In the data rows, zero lies at 4.5, halfway between 4 and 5.
What is the hidden score of each row? Scores go from 0 to 30, and 15 is about the middle. The score is a weighted sum of the row's numbers plus the product of two more (or one squared), each taken from its middle value.
tensor([2., 6., 3., 2., 4., 7., 4., 5., 3., 3., 6., 5., 6., 8., 5., 1.,
        6., 6., 3., 3., 3., 7., 7., 4.]): 13
tensor([1., 5., 3., 4., 3., 8., 3., 5., 4., 4., 6., 5., 6., 8., 5., 2.,
        6., 7., 5., 1., 1., 7., 3., 6.]): 16
tensor([7., 5., 3., 4., 3., 4., 6., 5., 3., 6., 2., 4., 2., 5., 6., 6.,
        6., 3., 6., 2., 3., 2., 4., 3.]): 18
tensor([2., 6., 3., 2., 9., 7., 5., 5., 4., 1., 3., 5., 6., 3., 4., 1.,
        4., 6., 2., 5., 6., 4., 2., 5.]): 18
tensor([6., 5., 4., 4., 5., 3., 5., 5., 3., 4., 2., 5., 5., 4., 4., 6.,
        6., 5., 4., 5., 5., 3., 2., 5.]): 12
tensor([4., 4., 6., 6., 3., 7., 4., 5., 7., 3., 7., 3., 5., 4., 4., 5.,
        4., 7., 5., 3., 4., 7., 5., 4.]): 15
tensor([6., 5., 3., 3., 3., 2., 5., 5., 3., 6., 3., 5., 4., 4., 5., 6.,
        5., 3., 6., 5., 7., 3., 3., 6.]): 20
tensor([6., 4., 5., 6., 3., 5., 5., 4., 5., 4., 5., 5., 5., 4., 4., 5.,
        4., 5., 6., 6., 6., 6., 5., 5.]): 12
tensor([5., 5., 5., 5., 4., 5., 4., 5., 4., 4., 5., 5., 5., 4., 4., 4.,
        5., 5., 5., 5., 6., 5., 4., 5.]): 14
tensor([3., 7., 5., 3., 8., 8., 5., 5., 2., 1., 4., 5., 5., 3., 4., 1.,
        4., 6., 2., 5., 6., 5., 2., 7.]): 15
tensor([4., 3., 6., 7., 3., 7., 4., 4., 6., 3., 7., 4., 6., 4., 4., 5.,
        4., 6., 6., 3., 3., 7., 6., 5.]): 14
tensor([4., 6., 4., 2., 4., 3., 5., 5., 6., 6., 2., 4., 4., 4., 5., 4.,
        4., 3., 1., 5., 7., 2., 3., 5.]): 18
tensor([3., 6., 4., 2., 4., 4., 4., 4., 5., 7., 3., 4., 5., 4., 4., 2.,
        4., 3., 2., 6., 6., 2., 2., 5.]): 25
tensor([6., 4., 5., 6., 3., 3., 5., 5., 6., 6., 5., 5., 5., 3., 4., 7.,
        6., 5., 5., 6., 6., 6., 7., 3.]): 19
tensor([4., 3., 8., 7., 3., 8., 4., 4., 8., 2., 6., 3., 5., 4., 5., 5.,
        2., 7., 4., 2., 3., 7., 3., 3.]): 14
tensor([3., 4., 5., 6., 2., 8., 4., 5., 5., 3., 7., 4., 6., 5., 5., 4.,
        5., 7., 6., 3., 3., 7., 5., 6.]): 9
tensor([3., 4., 4., 4., 3., 5., 4., 6., 4., 5., 6., 5., 5., 5., 3., 4.,
        6., 5., 6., 5., 3., 6., 7., 6.]): 12
tensor([6., 4., 7., 6., 4., 4., 5., 4., 5., 4., 4., 6., 5., 4., 3., 6.,
        4., 5., 6., 6., 5., 4., 3., 3.]): 16
tensor([1., 5., 4., 4., 3., 7., 3., 6., 3., 2., 6., 4., 5., 7., 6., 1.,
        6., 7., 4., 0., 1., 7., 6., 5.]): 13
tensor([3., 5., 5., 3., 6., 3., 4., 3., 3., 5., 6., 5., 5., 9., 4., 5.,
        2., 3., 5., 6., 1., 4., 5., 6.]): 16
tensor([6., 4., 5., 7., 3., 3., 5., 4., 5., 4., 5., 5., 5., 4., 4., 6.,
        5., 5., 6., 6., 7., 5., 4., 3.]): 13
tensor([6., 2., 5., 6., 8., 4., 5., 5., 8., 5., 6., 4., 3., 3., 5., 2.,
        6., 3., 2., 5., 5., 5., 5., 3.]): 24
tensor([5., 5., 6., 6., 5., 5., 5., 3., 4., 3., 4., 5., 6., 4., 4., 5.,
        3., 5., 6., 6., 6., 5., 2., 4.]): 16
tensor([2., 5., 4., 5., 2., 8., 3., 5., 4., 3., 6., 4., 5., 7., 5., 2.,
        5., 7., 7., 1., 2., 7., 4., 7.]): 14
tensor([2., 4., 5., 2., 7., 2., 4., 2., 3., 3., 6., 5., 4., 9., 5., 6.,
        2., 3., 6., 6., 1., 4., 5., 6.]): 13
tensor([6., 6., 4., 3., 4., 3., 5., 5., 3., 6., 1., 4., 3., 4., 5., 6.,
        6., 2., 5., 3., 4., 2., 4., 5.]): 17
tensor([6., 5., 3., 5., 3., 4., 5., 5., 3., 6., 2., 5., 1., 4., 6., 5.,
        6., 3., 6., 3., 6., 2., 2., 2.]): 18
tensor([4., 4., 3., 4., 3., 4., 4., 5., 4., 6., 6., 5., 5., 6., 3., 5.,
        6., 4., 6., 5., 3., 6., 7., 6.]): 13
tensor([5., 4., 3., 4., 2., 3., 4., 5., 3., 6., 5., 4., 5., 3., 4., 5.,
        6., 3., 7., 5., 6., 4., 5., 5.]): 16
tensor([6., 3., 7., 6., 5., 5., 4., 4., 8., 4., 6., 3., 5., 3., 4., 6.,
        3., 6., 2., 4., 4., 7., 4., 3.]): 15
tensor([2., 6., 3., 3., 4., 6., 4., 5., 3., 5., 5., 4., 5., 5., 3., 3.,
        5., 5., 2., 6., 5., 4., 4., 5.]): 16
tensor([3., 5., 3., 4., 3., 4., 4., 5., 4., 6., 6., 5., 6., 6., 4., 5.,
        5., 4., 6., 5., 2., 5., 6., 6.]): 12
tensor([2., 6., 5., 4., 5., 8., 4., 5., 3., 1., 5., 4., 6., 4., 6., 1.,
        5., 7., 4., 2., 4., 7., 7., 6.]): 10
tensor([6., 3., 7., 6., 5., 4., 5., 4., 9., 5., 6., 3., 4., 3., 3., 7.,
        4., 6., 2., 5., 4., 7., 3., 3.]): 24
tensor([3., 7., 3., 2., 8., 6., 5., 5., 5., 3., 2., 4., 5., 4., 3., 1.,
        6., 5., 1., 5., 5., 3., 5., 5.]): 26
tensor([6., 4., 3., 5., 2., 6., 6., 5., 3., 5., 1., 4., 1., 5., 8., 4.,
        5., 3., 6., 0., 4., 2., 4., 3.]): 12
tensor([4., 6., 5., 2., 5., 3., 5., 4., 6., 5., 1., 3., 4., 4., 5., 5.,
        3., 3., 1., 3., 7., 2., 5., 6.]): 22
tensor([6., 2., 3., 7., 8., 4., 5., 5., 7., 4., 6., 5., 2., 3., 5., 3.,
        6., 4., 3., 5., 5., 4., 7., 3.]): 15
tensor([6., 4., 3., 4., 2., 6., 6., 5., 3., 4., 2., 4., 1., 5., 8., 4.,
        5., 3., 7., 0., 4., 2., 3., 2.]): 15
tensor([6., 5., 3., 4., 6., 3., 6., 5., 3., 6., 1., 4., 4., 4., 5., 6.,
        6., 3., 3., 3., 4., 2., 4., 4.]): 16
tensor([3., 4., 4., 3., 6., 3., 3., 4., 3., 4., 6., 5., 4., 7., 5., 6.,
        2., 3., 6., 7., 2., 3., 7., 6.]): 12
tensor([3., 7., 5., 2., 4., 3., 4., 4., 5., 7., 2., 4., 5., 5., 5., 2.,
        3., 3., 1., 5., 6., 2., 2., 5.]): 24
tensor([6., 2., 3., 6., 7., 4., 5., 5., 6., 4., 5., 5., 2., 3., 6., 4.,
        5., 2., 4., 4., 5., 3., 7., 2.]): 20
tensor([6., 4., 7., 7., 2., 5., 5., 4., 7., 3., 6., 3., 5., 3., 3., 6.,
        2., 6., 5., 5., 6., 7., 7., 2.]): 18
tensor([6., 3., 4., 6., 5., 4., 5., 5., 4., 4., 4., 6., 2., 3., 5., 5.,
        5., 3., 6., 4., 6., 3., 6., 3.]): 14
tensor([6., 4., 3., 6., 4., 3., 5., 5., 4., 5., 4., 5., 2., 3., 6., 5.,
        5., 3., 6., 4., 7., 3., 4., 2.]): 15
tensor([4., 4., 4., 3., 5., 3., 4., 4., 3., 5., 6., 5., 4., 7., 5., 7.,
        3., 2., 6., 6., 2., 4., 7., 6.]): 14
tensor([3., 4., 4., 3., 5., 4., 4., 4., 3., 6., 6., 5., 5., 8., 4., 6.,
        3., 3., 6., 5., 1., 4., 6., 6.]): 15
tensor([5., 3., 7., 7., 4., 5., 4., 4., 8., 4., 6., 3., 5., 3., 4., 7.,
        3., 6., 3., 5., 5., 7., 4., 2.]): 15
tensor([2., 5., 4., 4., 4., 6., 4., 5., 3., 6., 6., 4., 5., 7., 4., 3.,
        7., 5., 6., 3., 3., 6., 6., 7.]): 14
tensor([6., 4., 9., 7., 7., 3., 6., 1., 6., 1., 2., 5., 4., 9., 4., 6.,
        0., 6., 6., 5., 1., 5., 5., 3.]): 14
tensor([4., 5., 4., 4., 4., 6., 5., 5., 3., 4., 5., 5., 5., 3., 4., 4.,
        5., 5., 5., 6., 7., 5., 3., 6.]): 15
tensor([6., 4., 4., 4., 6., 3., 5., 4., 3., 3., 4., 5., 3., 4., 6., 6.,
        3., 3., 6., 5., 4., 2., 6., 5.]): 12
tensor([2., 4., 4., 2., 5., 5., 4., 3., 3., 6., 7., 5., 5., 9., 4., 4.,
        3., 3., 5., 4., 1., 5., 5., 6.]): 17
tensor([6., 5., 5., 4., 6., 3., 6., 4., 3., 4., 3., 5., 5., 3., 4., 4.,
        5., 5., 5., 5., 5., 4., 2., 5.]): 14
tensor([2., 4., 3., 3., 3., 7., 3., 5., 3., 6., 6., 5., 6., 8., 4., 3.,
        5., 5., 5., 2., 2., 6., 5., 6.]): 23
tensor([5., 5., 5., 3., 9., 4., 6., 4., 2., 2., 2., 5., 5., 5., 4., 3.,
        4., 5., 2., 5., 3., 4., 5., 6.]): 11
tensor([2., 5., 3., 4., 3., 7., 4., 5., 3., 5., 6., 4., 6., 7., 3., 3.,
        6., 6., 6., 3., 2., 7., 6., 7.]): 15
tensor([6., 4., 5., 6., 3., 4., 4., 5., 5., 6., 6., 5., 4., 3., 4., 6.,
        5., 5., 6., 6., 6., 5., 7., 3.]): 22
tensor([6., 6., 2., 2., 4., 3., 6., 5., 4., 7., 2., 4., 3., 3., 5., 6.,
        5., 2., 3., 3., 6., 2., 3., 6.]): 27
tensor([2., 6., 4., 4., 3., 7., 3., 4., 4., 5., 6., 4., 6., 8., 4., 2.,
        6., 6., 6., 1., 1., 7., 4., 6.]): 21
tensor([6., 2., 8., 4., 7., 6., 4., 4., 7., 3., 5., 1., 5., 3., 4., 6.,
        2., 7., 1., 4., 3., 7., 2., 4.]): 15
tensor([6., 4., 6., 7., 6., 3., 6., 3., 4., 5., 1., 5., 3., 8., 5., 7.,
        4., 4., 6., 2., 1., 3., 5., 3.]): 17
tensor([5., 3., 7., 7., 3., 6., 4., 4., 8., 3., 6., 4., 6., 3., 3., 6.,
        3., 7., 5., 4., 5., 7., 6., 2.]): 15
tensor([6., 4., 3., 4., 3., 3., 5., 6., 4., 6., 5., 5., 4., 3., 5., 6.,
        6., 3., 6., 5., 6., 3., 5., 5.]): 18
tensor([3., 6., 5., 4., 6., 8., 4., 5., 3., 2., 5., 5., 6., 4., 4., 2.,
        4., 7., 4., 4., 6., 6., 4., 7.]): 14
tensor([5., 4., 3., 6., 3., 3., 5., 5., 4., 6., 5., 6., 4., 3., 5., 6.,
        6., 3., 6., 6., 5., 4., 7., 4.]): 10
tensor([4., 4., 3., 3., 6., 3., 4., 4., 3., 5., 5., 5., 4., 5., 5., 6.,
        3., 3., 7., 6., 3., 3., 7., 6.]): 12
tensor([6., 3., 4., 7., 5., 2., 4., 5., 7., 7., 6., 4., 4., 3., 4., 6.,
        6., 5., 5., 6., 5., 5., 6., 2.]): 10
tensor([4., 6., 5., 2., 5., 3., 4., 5., 7., 6., 1., 4., 4., 4., 5., 4.,
        2., 2., 1., 3., 6., 3., 4., 5.]): 26
tensor([2., 4., 4., 3., 6., 3., 3., 3., 3., 5., 6., 5., 4., 8., 4., 5.,
        2., 3., 5., 5., 1., 4., 5., 7.]): 17
tensor([4., 4., 3., 3., 5., 3., 4., 4., 3., 5., 5., 4., 4., 6., 4., 7.,
        4., 3., 6., 6., 3., 4., 7., 7.]): 12
tensor([3., 4., 5., 6., 3., 6., 4., 5., 5., 5., 6., 4., 6., 4., 4., 5.,
        5., 6., 6., 4., 3., 7., 7., 5.]): 10
tensor([6., 4., 4., 5., 4., 3., 6., 5., 4., 6., 2., 5., 3., 5., 5., 6.,
        6., 3., 6., 3., 4., 3., 2., 2.]): 16
tensor([6., 4., 5., 7., 3., 3., 5., 4., 5., 6., 4., 5., 5., 3., 4., 7.,
        5., 4., 6., 6., 6., 5., 5., 3.]): 12
tensor([4., 6., 3., 2., 7., 4., 5., 5., 5., 5., 2., 4., 5., 4., 4., 3.,
        6., 4., 2., 6., 6., 2., 4., 6.]): 22
tensor([3., 4., 4., 6., 3., 4., 4., 5., 4., 5., 6., 5., 6., 5., 4., 5.,
        6., 5., 6., 5., 5., 6., 7., 6.]): 15
tensor([2., 6., 5., 4., 6., 7., 4., 5., 3., 1., 6., 4., 5., 3., 5., 1.,
        3., 7., 4., 3., 6., 7., 6., 6.]): 16
tensor([5., 3., 9., 6., 3., 7., 4., 4., 8., 2., 6., 2., 6., 3., 5., 6.,
        1., 8., 3., 3., 4., 7., 3., 2.]): 17
tensor([1., 6., 3., 2., 4., 7., 4., 5., 4., 5., 5., 5., 6., 7., 4., 1.,
        6., 5., 3., 4., 3., 5., 6., 3.]): 20
tensor([4., 6., 4., 4., 5., 6., 4., 5., 3., 3., 4., 5., 5., 4., 4., 3.,
        6., 6., 4., 6., 6., 4., 2., 7.]): 11
tensor([7., 5., 5., 6., 3., 3., 5., 4., 4., 5., 4., 5., 5., 4., 4., 6.,
        5., 5., 6., 6., 6., 4., 3., 3.]): 13
tensor([2., 6., 4., 3., 8., 8., 4., 5., 3., 0., 3., 5., 5., 3., 5., 1.,
        4., 7., 2., 4., 6., 6., 2., 6.]): 13
tensor([3., 6., 4., 2., 4., 3., 5., 5., 5., 6., 3., 4., 5., 4., 4., 4.,
        4., 3., 2., 6., 7., 2., 2., 6.]): 19
tensor([6., 4., 5., 6., 2., 2., 5., 4., 4., 6., 4., 5., 5., 4., 4., 6.,
        5., 3., 6., 5., 6., 4., 3., 3.]): 17
tensor([2., 6., 5., 4., 5., 8., 4., 5., 3., 1., 6., 4., 6., 4., 5., 1.,
        5., 7., 5., 3., 5., 6., 6., 7.]): 11
tensor([4., 6., 4., 2., 4., 3., 5., 5., 4., 6., 3., 5., 4., 3., 4., 4.,
        4., 3., 2., 5., 6., 3., 2., 6.]): 25
tensor([1., 6., 4., 2., 5., 5., 5., 4., 4., 6., 4., 5., 6., 6., 4., 1.,
        5., 5., 1., 6., 4., 4., 4., 4.]): 14
tensor([6., 2., 6., 6., 7., 3., 5., 5., 8., 7., 6., 4., 4., 3., 4., 4.,
        5., 5., 1., 6., 4., 7., 4., 3.]): 12
tensor([3., 7., 4., 3., 8., 8., 4., 4., 3., 1., 5., 5., 6., 3., 5., 1.,
        4., 7., 2., 4., 6., 5., 2., 6.]): 12
tensor([2., 6., 4., 2., 4., 7., 3., 4., 4., 5., 5., 5., 6., 7., 4., 2.,
        5., 5., 2., 4., 3., 5., 5., 4.]): 22
tensor([4., 6., 4., 3., 8., 7., 5., 5., 3., 1., 2., 5., 6., 3., 4., 1.,
        5., 6., 2., 5., 6., 5., 2., 6.]): 20
tensor([6., 4., 5., 5., 4., 4., 5., 4., 4., 6., 1., 4., 2., 7., 6., 5.,
        6., 3., 6., 1., 2., 2., 5., 2.]): 20
tensor([6., 3., 3., 4., 5., 3., 5., 5., 3., 4., 4., 5., 3., 4., 6., 5.,
        5., 3., 6., 5., 5., 3., 7., 4.]): 10
tensor([3., 7., 4., 2., 8., 4., 5., 5., 6., 6., 1., 4., 4., 4., 4., 2.,
        5., 4., 1., 5., 6., 2., 4., 5.]): 19
tensor([3., 4., 5., 3., 6., 3., 4., 4., 3., 4., 6., 5., 4., 6., 5., 6.,
        2., 3., 6., 6., 1., 4., 6., 7.]): 15
tensor([6., 3., 3., 6., 4., 3., 4., 5., 5., 7., 5., 5., 4., 4., 4., 7.,
        6., 4., 5., 6., 6., 5., 7., 4.]): 12
tensor([4., 4., 4., 3., 6., 3., 4., 4., 3., 5., 6., 5., 4., 7., 5., 5.,
        2., 3., 6., 6., 2., 4., 6., 6.]): 13
tensor([5., 5., 3., 3., 5., 3., 5., 5., 3., 6., 3., 4., 4., 3., 4., 4.,
        6., 4., 3., 5., 6., 3., 2., 7.]): 13
tensor([3., 6., 3., 2., 7., 4., 4., 5., 5., 5., 2., 4., 5., 3., 4., 2.,
        5., 4., 1., 6., 6., 3., 3., 5.]): 26
tensor([6., 4., 3., 5., 3., 4., 5., 4., 3., 5., 4., 5., 3., 3., 6., 5.,
        5., 3., 6., 4., 7., 3., 3., 3.]): 14
tensor([6., 4., 4., 6., 3., 4., 6., 4., 3., 6., 2., 5., 2., 5., 5., 6.,
        6., 3., 6., 2., 4., 2., 3., 2.]): 14
tensor([6., 5., 6., 6., 4., 3., 5., 4., 5., 4., 3., 5., 5., 4., 4., 6.,
        4., 5., 6., 6., 5., 4., 2., 3.]): 13
tensor([6., 4., 8., 7., 4., 6., 5., 3., 7., 2., 5., 4., 5., 5., 4., 6.,
        1., 7., 5., 6., 5., 7., 5., 2.]): 15
tensor([4., 4., 5., 7., 3., 7., 3., 4., 6., 3., 7., 4., 5., 4., 4., 5.,
        4., 6., 5., 3., 4., 7., 6., 4.]): 16
tensor([6., 4., 3., 6., 4., 4., 5., 5., 5., 5., 4., 5., 3., 3., 5., 6.,
        5., 3., 6., 4., 6., 3., 5., 3.]): 15
tensor([2., 6., 3., 2., 3., 7., 3., 5., 3., 4., 5., 5., 5., 6., 4., 2.,
        6., 6., 4., 4., 4., 5., 7., 6.]): 12
tensor([7., 4., 4., 6., 3., 3., 5., 5., 4., 6., 3., 5., 4., 4., 4., 6.,
        6., 3., 7., 5., 5., 3., 2., 3.]): 16
tensor([2., 6., 3., 3., 3., 8., 3., 5., 3., 4., 6., 4., 6., 8., 5., 1.,
        6., 7., 5., 2., 2., 7., 4., 6.]): 15
tensor([6., 5., 7., 7., 5., 4., 6., 3., 5., 3., 3., 5., 4., 6., 4., 6.,
        3., 6., 6., 5., 3., 5., 2., 2.]): 14
tensor([2., 5., 3., 4., 3., 8., 4., 5., 4., 4., 7., 4., 6., 7., 4., 2.,
        6., 6., 6., 3., 2., 7., 5., 7.]): 15
tensor([6., 3., 7., 6., 5., 5., 4., 4., 9., 5., 6., 3., 5., 3., 4., 6.,
        4., 6., 3., 5., 4., 6., 4., 3.]): 13
tensor([6., 5., 2., 4., 3., 5., 6., 4., 3., 6., 1., 3., 1., 5., 7., 5.,
        5., 3., 5., 1., 4., 3., 5., 3.]): 13
tensor([5., 3., 8., 6., 3., 6., 4., 4., 8., 4., 6., 3., 6., 3., 4., 6.,
        3., 7., 4., 4., 5., 7., 5., 2.]): 16
tensor([3., 7., 5., 3., 7., 7., 5., 4., 3., 1., 4., 5., 5., 3., 5., 1.,
        4., 6., 3., 5., 6., 5., 2., 7.]): 13
tensor([5., 3., 7., 7., 4., 6., 4., 4., 7., 4., 7., 3., 5., 4., 4., 6.,
        4., 6., 4., 4., 5., 6., 5., 2.]): 16
tensor([5., 3., 8., 6., 5., 5., 4., 4., 8., 4., 6., 3., 5., 3., 4., 6.,
        3., 6., 2., 5., 5., 7., 4., 2.]): 16
tensor([6., 4., 5., 6., 3., 3., 5., 4., 5., 5., 5., 5., 4., 4., 4., 6.,
        5., 4., 6., 6., 6., 6., 5., 3.]): 16
tensor([2., 6., 5., 3., 5., 3., 5., 4., 6., 7., 2., 5., 5., 5., 4., 3.,
        3., 3., 2., 5., 6., 2., 2., 4.]): 25
tensor([2., 5., 3., 3., 3., 7., 4., 5., 3., 5., 6., 4., 6., 8., 4., 3.,
        5., 6., 5., 2., 2., 6., 5., 6.]): 16
tensor([7., 5., 6., 6., 4., 4., 5., 4., 5., 3., 3., 5., 5., 4., 4., 5.,
        3., 6., 7., 7., 5., 5., 3., 3.]): 12
tensor([4., 5., 4., 3., 6., 3., 4., 5., 3., 3., 6., 5., 4., 6., 5., 6.,
        2., 3., 6., 6., 2., 3., 6., 6.]): 17
tensor([3., 5., 5., 6., 3., 7., 4., 5., 5., 3., 7., 3., 6., 5., 4., 4.,
        4., 7., 6., 3., 3., 7., 5., 6.]): 11
tensor([7., 5., 3., 3., 5., 2., 6., 5., 3., 6., 2., 4., 4., 5., 5., 6.,
        6., 3., 4., 3., 4., 2., 4., 4.]): 14
tensor([5., 4., 6., 7., 3., 6., 4., 4., 7., 4., 7., 4., 6., 3., 4., 6.,
        4., 7., 5., 4., 5., 7., 6., 3.]): 14
tensor([2., 5., 3., 4., 3., 6., 4., 5., 3., 6., 7., 4., 5., 7., 4., 4.,
        6., 5., 6., 3., 2., 6., 6., 7.]): 12
tensor([2., 6., 4., 2., 4., 5., 4., 5., 5., 6., 4., 4., 5., 6., 3., 2.,
        4., 4., 2., 5., 5., 3., 3., 4.]): 25
tensor([7., 2., 5., 7., 7., 3., 5., 5., 8., 6., 6., 5., 4., 3., 5., 4.,
        6., 4., 3., 6., 5., 5., 5., 3.]): 12
tensor([6., 2., 4., 7., 7., 4., 6., 5., 7., 5., 6., 4., 3., 3., 5., 3.,
        7., 3., 3., 5., 4., 5., 6., 3.]): 18
tensor([1., 4., 4., 5., 3., 7., 3., 5., 4., 2., 6., 3., 5., 8., 5., 1.,
        5., 8., 6., 0., 1., 7., 4., 6.]): 26
tensor([2., 6., 5., 3., 7., 7., 4., 5., 2., 1., 5., 5., 6., 3., 5., 1.,
        4., 7., 3., 3., 6., 6., 4., 6.]): 14
tensor([6., 5., 7., 6., 5., 3., 6., 3., 5., 5., 2., 5., 4., 7., 3., 6.,
        3., 5., 7., 3., 2., 3., 3., 2.]): 17
tensor([6., 4., 7., 6., 4., 4., 6., 4., 5., 3., 4., 5., 5., 4., 4., 5.,
        3., 5., 6., 6., 5., 5., 2., 3.]): 14
tensor([6., 3., 3., 6., 4., 3., 5., 6., 4., 6., 4., 4., 3., 3., 5., 6.,
        5., 3., 5., 5., 6., 3., 5., 3.]): 14
tensor([5., 6., 5., 2., 5., 2., 5., 5., 6., 6., 1., 3., 4., 4., 5., 5.,
        3., 2., 1., 3., 6., 2., 5., 6.]): 23
tensor([5., 6., 4., 3., 5., 3., 4., 5., 3., 5., 3., 5., 5., 4., 4., 3.,
        6., 4., 3., 6., 7., 3., 3., 7.]): 17
tensor([3., 5., 4., 4., 3., 7., 4., 5., 4., 5., 6., 4., 6., 4., 3., 3.,
        6., 6., 6., 4., 4., 7., 7., 7.]): 11
tensor([4., 6., 5., 2., 6., 3., 5., 5., 6., 6., 2., 3., 3., 3., 5., 4.,
        4., 2., 1., 3., 6., 2., 5., 6.]): 21
tensor([1., 6., 4., 2., 4., 6., 4., 5., 5., 6., 4., 5., 6., 6., 3., 2.,
        5., 4., 2., 6., 4., 3., 4., 4.]): 26
tensor([3., 3., 6., 6., 3., 7., 3., 5., 6., 3., 6., 3., 6., 4., 5., 4.,
        4., 7., 6., 3., 3., 8., 4., 4.]): 14
tensor([7., 2., 4., 6., 8., 4., 5., 5., 8., 5., 6., 5., 2., 3., 6., 3.,
        5., 3., 2., 6., 5., 5., 6., 3.]): 10
tensor([2., 6., 4., 3., 3., 7., 4., 5., 4., 3., 5., 5., 6., 5., 5., 2.,
        6., 7., 4., 3., 5., 6., 7., 7.]): 10
tensor([4., 6., 4., 2., 7., 3., 5., 5., 4., 7., 2., 4., 4., 3., 4., 4.,
        5., 3., 1., 5., 6., 2., 4., 7.]): 17
tensor([6., 6., 6., 6., 5., 5., 5., 4., 4., 3., 4., 5., 5., 4., 4., 4.,
        4., 5., 5., 6., 6., 5., 2., 4.]): 14
tensor([6., 3., 7., 6., 6., 3., 4., 5., 8., 6., 6., 4., 4., 4., 4., 6.,
        5., 5., 3., 6., 4., 7., 5., 2.]): 18
tensor([7., 2., 4., 7., 8., 4., 5., 5., 8., 5., 6., 5., 3., 3., 5., 3.,
        6., 3., 2., 5., 5., 5., 6., 3.]): 23
tensor([2., 5., 5., 2., 6., 3., 3., 3., 3., 4., 6., 5., 5., 9., 5., 6.,
        2., 3., 6., 5., 2., 4., 5., 7.]): 17
tensor([6., 3., 7., 7., 3., 6., 5., 3., 7., 3., 6., 4., 6., 3., 4., 6.,
        3., 6., 6., 5., 6., 7., 7., 2.]): 13
tensor([5., 4., 6., 6., 5., 4., 4., 5., 7., 6., 6., 5., 5., 4., 3., 6.,
        5., 5., 5., 6., 5., 6., 7., 2.]): 18
tensor([4., 5., 3., 3., 4., 3., 5., 5., 4., 6., 3., 5., 4., 3., 4., 5.,
        6., 3., 3., 5., 6., 3., 2., 7.]): 15
tensor([2., 6., 5., 4., 5., 8., 4., 5., 3., 1., 6., 4., 6., 5., 6., 1.,
        4., 8., 3., 1., 4., 7., 7., 6.]): 10
tensor([5., 3., 4., 4., 5., 3., 4., 5., 3., 4., 5., 5., 4., 5., 6., 6.,
        4., 3., 6., 6., 4., 3., 7., 5.]): 10
